M: a few groups of rows, each row roughly a mix of its group's hidden directions; some rows fit no group:
M (119 x 11):
[[-40  -2  30   1  -4 -22  14  12 -40  34  -9]
 [ 34  -8  11  -2 -14  26  48 -24  29   6  12]
 [ -8  22 -12 -26  31  -4 -46  19 -29  21   4]
 [ 32   4  -5 -46 -16 -22 -44  -8   7  11   5]
 [-28  17  -7  21 -34 -11   0 -19 -18   3 -51]
 [ 22 -16  41   2  28  35  13  23   0 -16  26]
 [ 11  21 -29 -10  -1  14 -16  14  55 -12  29]
 [ -3   2   6 -17  -5   7 -32 -66  14  10  -9]
 [ 16  -5  41  19 -12 -12  19  44 -22 -25  13]
 [ 18  21 -26  -2  -2  17 -16  13  54 -15  28]
 [  6 -29 -10 -10  -6 -20 -21  45 -16 -15 -41]
 [ 24  13  25  -3  18  47   9 -30 -15  25  20]
 [ 13 -31   2  23  -9 -39  42 -25  19   8  -6]
 [ 16 -28 -12 -12   0  25 -21 -49 -17   5 -32]
 [ 14  -7   8  46  -1  30 -50  -9  -7  11  -4]
 [ 15  -1   4  -8  -9  -8  23   7 -45 -30 -47]
 [ 35 -33   6 -15 -30 -30 -26 -16  22   4 -19]
 [-21  19  27  -7  49  22  10   4 -24  -4  31]
 [  7  24   5  43 -39 -24  12  15 -14  29 -14]
 [  4   9   0  -9  -6  41 -51  37   9  -8  10]
 [ 16  -4  34  24  31  19  26  15   2 -34  29]
 [-26   1 -18 -29 -29 -36 -10  -2  -6  39 -22]
 [-24  14 -50   7 -11 -13  -2  24 -20   3 -39]
 [ 14 -26  -2 -13   2  18 -19 -55 -15   4 -33]
 [-17  37  21   6   0 -56  -2  19   0 -23   4]
 [-36  24  22 -14  35  21 -19  13 -16 -20  28]
 [-17 -24  -9 -31 -14 -30 -14 -19 -20  34 -32]
 [ -4  33  21   6   1 -18  32  50 -10 -17  16]
 [ -8  27 -32  18 -24  26   1  -2  27 -31 -32]
 [ 15   6  43  41 -18 -12  12  26 -14  28   7]
 [ 30 -31  37  14 -13  -3  40 -18  15 -16  15]
 [  5 -18  36   4 -21  11 -17 -44  38  -8  13]
 [ 14  -8  45 -16  15  25  -2 -37  23   6  28]
 [ -4 -18 -22  32  30  32  10  38  -9  19  21]
 [ 51 -28  -8  -4 -37 -18  -3 -12  16  15 -20]
 [-12 -22   9  -2 -12 -30 -17  43   7 -47   0]
 [ 10  10  30  41 -49 -11 -10  15  16 -13   9]
 [ 27   3   4 -12   6  42  45 -23  19  22   6]
 [ 42   0 -24  -8   5  25 -15 -17  35 -36   7]
 [ 36 -24 -18 -27  31  18  -6   8  21  -8  36]
 [ 30  15  24  39 -11  46   3   4 -20  11 -14]
 [-15 -24  15  -4  13 -23  29  53   3 -10  24]
 [ 36  -8   8   3 -20  24  50 -13  30  -1  15]
 [-40 -11  30   8 -21  29 -29  12   1 -17 -31]
 [  7 -21  25 -33  41  13 -20 -18   3 -15  33]
 [ 34 -15 -15 -24  34  20  -6  11  15  -6  44]
 [ 12   7  28 -22  20   4  -2  35 -34 -31  31]
 [  9  30 -10   8  -2  31 -21 -47  -5  17 -33]
 [-46  29   4 -15 -15  -7 -27  -6 -23  36  -5]
 [ -7  -7 -22 -27  17  20 -20 -55   8  21 -15]
 [-13 -26  11  -5   1 -35  28  50   0 -20  15]
 [-45  20   9 -14 -13 -16 -26 -13 -27  38  -8]
 [  1  28 -50 -30   1 -28   5  23 -20  11 -11]
 [-24 -50   4   0 -37 -19  -4  10  15   7  30]
 [ 43   0   4 -30 -16 -15 -40 -20  10  23  16]
 [ 12  30 -18  12   3  25 -16 -44  -6  21 -37]
 [-11  24 -36  23 -19  23  -5 -10  27 -31 -30]
 [  0  16  27 -10   5  24  15 -46  26   3  38]
 [ 11   6  24  15  -5 -14  30  55 -19 -21  18]
 [  7  18 -30 -28  23 -34   2  37 -29  11   6]
 [ 42  -1  -5  40 -19 -16  34  30  -2   4   6]
 [ -9  13 -33  -5  21  -7 -16  47 -37  11 -18]
 [-13   7  -1 -28  -1 -31  58  24  13  -5   7]
 [ 16 -18  47  -3  21  23  12 -36  19  12  21]
 [ -9  31  -4  46  18 -18 -45  10   8  11   5]
 [ 19  15  18  -1  31 -13   0   1  -2  -4  64]
 [-13   4  33 -23   6  30  11  17 -42 -27 -22]
 [ 23 -46  14 -31  24  16  -6 -27  -4 -23 -14]
 [ 31  -1  41 -19   7  17  -6 -25  14   2  44]
 [ 26  19  20  31 -22  11  47  26  -6   4 -13]
 [ -4  14  17  -3 -10   3 -28 -61  27  18   0]
 [  9  24 -40   7 -45 -22  15  -2   2   2 -33]
 [ 22  21  11   8  28 -12   5   3  -3  -7  64]
 [ -8  19   2 -13  -3  43 -56  23   1  -6   7]
 [  0   8   6  39  39  14 -35  17   1  23  28]
 [ 16  -3 -22 -18  18  51  -8  25  29 -14  20]
 [-10 -16 -54   4  -2 -25  12   7  40  21   2]
 [ 38   0 -12 -11  33   6   4  11  -2  -3  56]
 [-17  33  27   1  10 -48 -19  -9  19  -5  28]
 [-42   7 -13  -9  14 -37 -27  29 -18 -22  -9]
 [-35  16 -36  -8   6 -41 -18  24 -19  -4 -18]
 [ 19  21  18  50 -31  28 -19  12 -10  -4 -14]
 [ 18   7   2  -5 -11  -6  67 -21  10 -11  20]
 [-40  -6  -7  34  12  10  39  25  -7 -21 -20]
 [-10 -24 -12 -32  16  31 -18 -43  -8   8 -27]
 [-34 -24  -8 -46  15 -30 -22  -9   0 -22   6]
 [-46 -19  31 -10  -1 -23  12  11 -25  29 -18]
 [-18 -19 -51 -39  21  10   3 -15   3 -20 -14]
 [-39  -8  32   8   0 -17  13   6 -44  30 -15]
 [ 34 -28 -32  16  -9 -42  20  23  -9  -9   2]
 [-13  34 -44  17 -33   6  -2  -8  13 -12 -33]
 [-16  11 -50  13 -25 -26  33   6   8   0 -24]
 [  4   0 -12  12 -11   6  26 -49  39  33  -2]
 [  7 -10   7 -25  -7 -14 -62  31  -7 -16  -6]
 [ -2 -14  -2   7  16   2 -53  25 -31  18 -30]
 [-40 -22 -36 -20  11 -10 -23 -20  27  10 -19]
 [-18 -17  11   2   1  -1  42  58  -4  -9  -8]
 [ 38   9  10  44 -22  16  34  12   9  22   4]
 [  0  -9  28 -29   3  29   9 -10 -42 -23 -33]
 [-16  37 -47  12 -32  -4   3  22   0  25 -11]
 [-14  20  -4  25  24  18  58   8 -12   0  22]
 [ -4  23 -38   5 -28  26   4   5  30 -27 -32]
 [ -2   0  64  -2  20   1  15  -9 -27 -21  13]
 [-22 -10  19  -6 -29 -40 -12 -28  -3  15 -40]
 [-17  27 -37  17 -18  25  -2 -12  12 -18  44]
 [ -4 -25  20 -33  43  16 -22 -26  -9 -15  21]
 [-30  -6   2 -42  12 -44 -21 -11   2 -25  14]
 [ 35 -12 -29 -25  23   4   2  17  21   0  44]
 [ 29 -26  -5   2  41  42   8   4  -6 -26  20]
 [ 12  29   9 -29   4  27 -26  27 -37 -18  21]
 [ 28  16  -4 -51   1 -32 -26   0  -1   7  28]
 [ 38  -3 -24  -6   8  27 -15 -20  33 -40   5]
 [ 30  28  34  19 -12   5  28  30 -24 -14  17]
 [-13 -31  12 -12   2 -25   7  42   6 -19  43]
 [ 31  11   3   7 -61   5  22   1  -8 -23 -13]
 [-50  20 -16  -8  12 -24   3  31  -7 -34   5]
 [-38  15  39 -16 -24 -33   4  -7 -18  15 -20]
 [-32   8  23   7 -23 -45   6 -18 -24  15 -27]
 [-34  23  28 -25  13  36 -26 -28   9   8   6]]
one row of each group, then the others: which group is each in?
[ 12 -35 -16 -14 -27  -6 -17 -19   8  13 -52]  T
[ 20 -14 -31   3 -46 -32 -17   0  20   6 -26]  F
[ 39  -6  43  18 -20  38   9 -17 -13   5   5]  L

[ 16 -27  46  16  -7  26  -8 -24  33  -4  18]  F
[  7 -10  -2  11   7 -14  27  62 -25 -19   8]  L
[-28 -14  -8  37  10  12  35  30 -15 -16 -29]  F
[-32  23  33   0 -35  -5  -9 -15 -17   6 -41]  T
[ 16 -13  13   9 -18  30  35 -44  31   9  -8]  F
[  0 -12   3 -12  15  59 -13 -35   0  26  -4]  L
[ 30 -11   2 -34   9  11  49 -21  -1  17  25]  L
[-22  21 -34  24 -10 -25  -1  43 -23 -18   5]  F
[-29  15  27  -4  11   0  24  52 -20 -21 -11]  L
[ 25 -37 -26  -7   5  43   3 -26   5  28   7]  L
[ 41 -20  29   3 -14  30  20 -34  21  11   6]  F
